In the rows, zero is written as 128.
One turn sends every row of this set to another row. A few are shown first. Where does it send the rows asked after them?
paref: [109 115 158 129 120 147 173 137 139 115 152 147 125 110]
Bavap: [140 130 119 146 147 114 158 154 124 133 122 128 152 122]
bupu: [112 128 109 163 131 119 147 152 159 132 175 108  94 124]
mit: [117 162  99 134 140 126 175 117 115 141 139 133  74 144]
beral: [126 131 149 113 116 148 151 122 133 116 155 154 110 101]
sef: [144 156 121 140 125 140 118 119 155 142 139 144  96 139]
Somut: [117 144  94 158 138 113 145 139 144 130 171 114  80 115]
vun: [151 137 131 114 146 112 167 153 126 136 125 125 111 143]
gozu: [102 152 103 137 127 154 160 107 111 118 132 108  89 147]
ravor: [116 142  95 151 133 116 153 143 141 135 177 109  75 119]
Ranim: [140 153 128 123 118 145 133 127 155 150 152 132  84 154]
Bunu: [ 89 144  89 160 123 143 173 136 112 151 151 120 135 126]
zatu: [147 129 136 111 131 126 166 163 134 146 139 115 129 142]
dufus: [104 133  99 163 133 117 159 151 146 133 176 106  89 122]
Von: [146 145 127 139  88 129 138 130  98 144 162 153 115 137]
gise: [ 85 134 111 157 122 159 166 121 123 119 134 100 119 150]
figu: [122 139 105 150 128 122 136 145 155 136 181 108  82 118]
les: [122 138 107 158 134 117 137 143 159 131 171 114  82 121]
fura: [120 148 122 141 124 156 128 105 143 116 125 117  91 151]
gol: [137 124 147 152  98 123 166 147 117 140 156 151 117 164]
pegel: [129 133 122 175 103 117 154 134  97 130 147 160 136 135]
rez: [123 129 132 148  93 126 178 145  96 143 164 144 122 153]
Vom: [134 132 119 113 125 130 172 164 114 150 146 108 143 129]
kadir: [154 137 122 133 135 123 132 149 131 137 128 130 147 114]
zotor: [114 127 130 170 122 146 141 146 165 143 144 130 140 146]
tilu: [120 169  86 139 135 131 154 111 108 142 140 140  88 124]
Dopin: [140 146 104 111 129 127 162 150  97 148 142 116 135 114]
pup: [112 118 148 129 117 150 159 131 134 115 155 150 134  98]
Mato: [120 149 120 129 116 162 131 109 137 121 136 111  91 152]
rume: [102 153  99 147 130 151 150 101 111 113 126 114  94 139]
Kobez: [105 130 131 155 117 164 138 123 152 118 131 109 119 156]
Bidi: [112 132 101 162 126 122 139 151 156 135 178 107  99 115]
zozol: [110 130 126 152 105 157 144 149 157 155 159 118 137 145]
samuf: [158 148 111 114 132 124 138 142 112 143 136 125 131 112]
Tafu: [141 139 119 135 154 105 175 150 115 130 118 128 127 132]
kugo: [ 99 122 139 125 122 142 188 132 116 115 153 147 120 103]
Ner: [124 126 158 120 125 138 159 124 141 109 145 159 104 110]
Nugi: [133 144 120 136  92 126 165 133  84 144 165 149 110 142]
keb: [ 88 138 100 172 137 133 185 140 121 140 141 126 127 141]
fip: [105 134 125 148 108 170 131 123 145 124 140 103 124 149]
suz: [101 124 134 136 127 138 175 124 116 110 146 152 125  93]
Ribu: [140 136 129 160  92 129 135 136 108 139 157 156 136 133]
tos: [106 135  90 166 133 117 148 147 143 132 175 110  96 111]
firir: [116 133 138 124 134 131 171 118 118 108 140 159 102 101]
morur: [ 88 138 106 159 118 161 156 119 118 120 136 103 126 139]
nub: [115 135 138 111 123 140 175 119 111 115 153 153  99 100]
refip: [146 134 141 153 109 112 158 133 115 131 145 161 104 159]
bol: [136 141 124 165 114 107 160 127  98 126 139 166 112 145]

nub moves to beral
ravor moves to figu
And these:
Nugi moves to Von
vun moves to zatu
Mato moves to fip
tilu moves to sef

One turn sends every row of this set to another row. A few are shown first. Where does it send the rows asked after them?
kas: [118 161 120 134 136 138 147 115 116 103 145 119 119 156  88 119 123 117
 133 118 132 131]
kitof: [164 136 118 124 123 147  91 135 135 107 112 135 135 108 100 133 131 165
 131 121 107 157]
zezes: [123 164 123 152 143 130 143 115 112 105 152 126 124 156  94 116 114 124
 122 118 130 128]
nugun: [125 141 133 131 100 137 133 144 179 118 131 157 115 127 104 142 113 163
 130 127 118 125]
Padi: [130 144 138 136 103 131 128 142 176 114 135 162 117 119 108 144 108 166
 126 127 117 124]
Kugep: [126 145 117 135 117 105 125 122 140 123 121 153 130 122 137 143 145 128
 173  80 144 151]
Zapok: [129 144 136 128  99 135 128 142 179 113 134 159 114 118 105 144 112 164
 131 127 119 125]
kinur: [140 119 134 112 124 122 139 121 125 129 123 122 150 113 161 144 114  80
 105 149 134 162]
Batu: [129 163 126 111 123 133 137 108 118  83 146 114 115 125  93 129 127 115
 140 114 130 136]
nad: [135 148 124 144 121  95 120 120 137 119 128 158 132 113 145 143 137 136
 163  79 141 148]
nup: [130 144 137 130 100 134 128 142 176 112 135 161 116 117 107 143 110 166
 127 127 119 124]
vifet: [136 118 132 129 133 123 144 125 123 139 125 126 153 128 160 137 109  83
  98 152 134 158]
fulo: [152 132 110 148 135 151 101 142 134 126 110 137 139 140  94 123 127 167
 125 125 110 151]
zukon: [135 149 125 155 127  93 121 121 136 124 131 162 135 121 146 140 135 138
 158  79 140 147]
zup: [136 129 143 124 136 127 146 118 127 130 115 128 162 123 174 139 119  95
 105 157 132 153]
Lav: [138 166 133 115 125 124 131 104 114  77 152 119 117 112 100 129 121 121
 134 114 128 135]
moti: [132 128 140 120 134 131 148 119 129 133 113 125 161 129 170 139 122  92
 110 157 134 153]
tuver: [126 143 135 138 104 134 130 144 176 119 134 163 117 127 107 140 108 166
 127 128 118 123]
Legu: [136 129 143 115 133 131 146 117 129 128 113 125 159 118 172 142 122  92
 111 156 132 153]
labab: [134 129 141 124 136 129 147 119 128 133 114 127 162 129 172 139 120  94
 107 157 133 152]
bas: [141 168 136 149 139 115 131 108 108  86 160 130 125 125 107 122 108 129
 115 114 124 128]
vakob: [143 120 136 118 126 119 138 122 123 128 126 124 150 110 164 142 111  83
 101 150 131 160]
zir: [120 162 120 119 128 138 143 112 118  95 144 115 116 144  87 124 128 114
 139 117 133 132]
kuf: [156 133 113 120 121 152  95 138 137 111 107 132 134 116  93 131 135 161
 135 123 110 158]
Guv: [149 132 107 135 129 156 101 141 137 125 107 134 138 138  90 124 132 162
 132 125 112 153]
sisez: [133 129 141 115 133 132 147 119 130 129 112 124 159 124 170 141 124  91
 113 157 133 154]
lipir: [168 136 120 136 128 142  90 136 134 109 116 138 139 110 103 130 126 169
 124 122 106 154]
Lokev: [159 135 114 151 136 145  98 141 132 122 115 141 141 131 100 124 123 172
 120 124 108 151]
Laku: [137 130 144 117 133 129 145 117 127 127 115 126 161 118 173 141 121  93
 109 157 132 153]
Raf: [126 141 133 136 101 136 133 144 177 120 134 160 116 128 105 141 110 164
 129 128 119 123]
Fal: [131 128 139 116 134 132 149 119 130 132 111 125 159 127 170 140 123  91
 111 157 133 153]
Sukog: [133 117 128 123 129 127 145 125 124 140 122 123 151 131 157 138 113  80
 102 151 136 159]
babaf: [137 131 143 121 135 127 144 117 126 129 116 127 161 121 175 141 120  94
 106 155 132 151]
fos: [124 146 117 158 129 102 128 126 138 135 125 159 135 140 139 136 138 134
 162  81 143 145]
beba: [122 144 114 149 125 107 130 125 140 135 122 155 134 140 135 137 141 131
 168  82 145 147]
mab: [126 141 133 128  99 138 131 142 177 115 132 158 115 122 104 143 113 162
 132 127 119 125]
susi: [151 131 108 124 125 156 100 140 139 118 105 130 134 129  90 129 136 159
 136 125 112 155]
pif: [133 165 131 156 144 120 138 113 108  97 156 130 125 143 103 117 109 130
 113 115 127 125]
ruv: [165 135 119 146 133 141  92 137 131 114 117 141 141 119 104 126 122 172
 120 122 105 151]
Defu: [144 119 136 124 131 118 139 123 121 133 129 127 153 116 165 140 108  85
  98 150 131 159]
dogu: [136 117 131 110 125 126 142 124 126 133 121 120 148 118 157 141 117  77
 107 151 134 161]
Lopil: [129 143 137 139 103 132 130 143 175 117 137 163 116 123 108 141 108 166
 125 128 117 123]
Favo: [133 117 128 114 126 128 145 126 125 137 120 121 150 125 157 141 115  78
 108 151 136 161]
vezuv: [144 168 138 132 132 117 129 106 111  77 157 125 121 112 106 127 114 126
 123 113 124 132]
vonor: [131 147 122 161 129  96 124 124 135 131 129 162 136 131 144 138 135 137
 157  80 141 145]
lupa: [121 144 113 139 121 108 128 124 142 131 120 154 131 133 134 141 145 129
 172  81 145 149]
vor: [132 148 122 135 118 100 121 120 140 120 124 154 130 114 141 144 143 131
 170  78 143 151]
votek: [140 119 134 131 133 120 142 123 122 136 127 127 153 122 164 138 108  85
  97 150 133 159]

votek moves to kinur
Guv moves to ruv
moti moves to babaf
And these:
lupa moves to vonor
kas moves to bas

